Each scene shows the same named points in several views, each turned, perhaps mirrored, and shifted as a whole.
A view may leave some points out. In some views, one point has been moved. Which views, in the order they come, and which point in each? Write none if no view has one.

-- scene 1 --
view 1:
  maleg [ -6  36 -17  15  -6 -15]
  loma [-10  35 -20  11 -10 -15]
  pume [ -9  28 -31  13 -14  -5]
  rinit [ -7  27 -32  16 -13  -8]
  Romu [  3  21 -21  11  -3 -22]
  dukot [ -8  25 -33  12 -14  -9]
  Nuvet [ -6  33 -20  13  -8 -11]
view 2:
  dukot [-37  24 -44  -2   7 -15]
  maleg [-21  17 -43   1  -5 -13]
  pume [-34  22 -45  -3   8 -20]
  Nuvet [-25  19 -43   1  -3 -17]
  Kede [-36  20 -46  -4  11 -18]
  sezug [-32  36 -37   3  -7 -10]
  loma [-26  15 -44   1  -3 -12]
  Lisob [-32  31 -39   0  -6  -6]
  Romu [-31  32 -38   6 -11 -10]
  rinit [-32  25 -43  -5   7 -17]
view 3:
  pume [-27  19 -18 -19  -8  25]
  Nuvet [-17  26 -23 -15  -6  18]
  Romu [-23  25 -21  -9  -7   1]
  sezug [-28  24 -18 -11 -11   2]
  Lisob [-24  26 -13 -12 -10   5]
  dukot [-28  19 -14 -17  -7  21]
  rinit [-28  22 -16 -18 -10  22]
  maleg [-13  30 -22 -14  -7  17]
  loma [-14  27 -19 -15  -4  19]
view 4:
  Nuvet [ -2 -10   7   5  12  -3]
  rinit [11 -4  4  4 11 -7]
  Lisob [-2  2 -6  0  8  0]
  Kede [15 -4  8  1 15 -5]
  loma [-4 -6 11  3 13 -1]
  maleg [-7 -8  9  6 10 -3]
  Romu [-7 -6 -9 -1  8  2]
  pume [13 -7  6  2 14 -6]
  dukot [12 -3  3  0 13 -3]
view 5:
  Romu [ 39   8   9 -37   0 -25]
  Nuvet [ 27  -4   5 -42  -5 -16]
  loma [ 26  -4   0 -41  -6 -13]
  pume [ 23  -5  10 -29   0 -18]
  maleg [ 27  -2   0 -46  -5 -15]
  Lisob [ 39   8   3 -36  -2 -20]
  dukot [ 27  -2   9 -27  -1 -17]
  Kede [ 22  -6   9 -25   0 -16]
  sezug [ 42   7   8 -37  -3 -22]
Views that do not fit: view 5
  view 5 moved: Romu
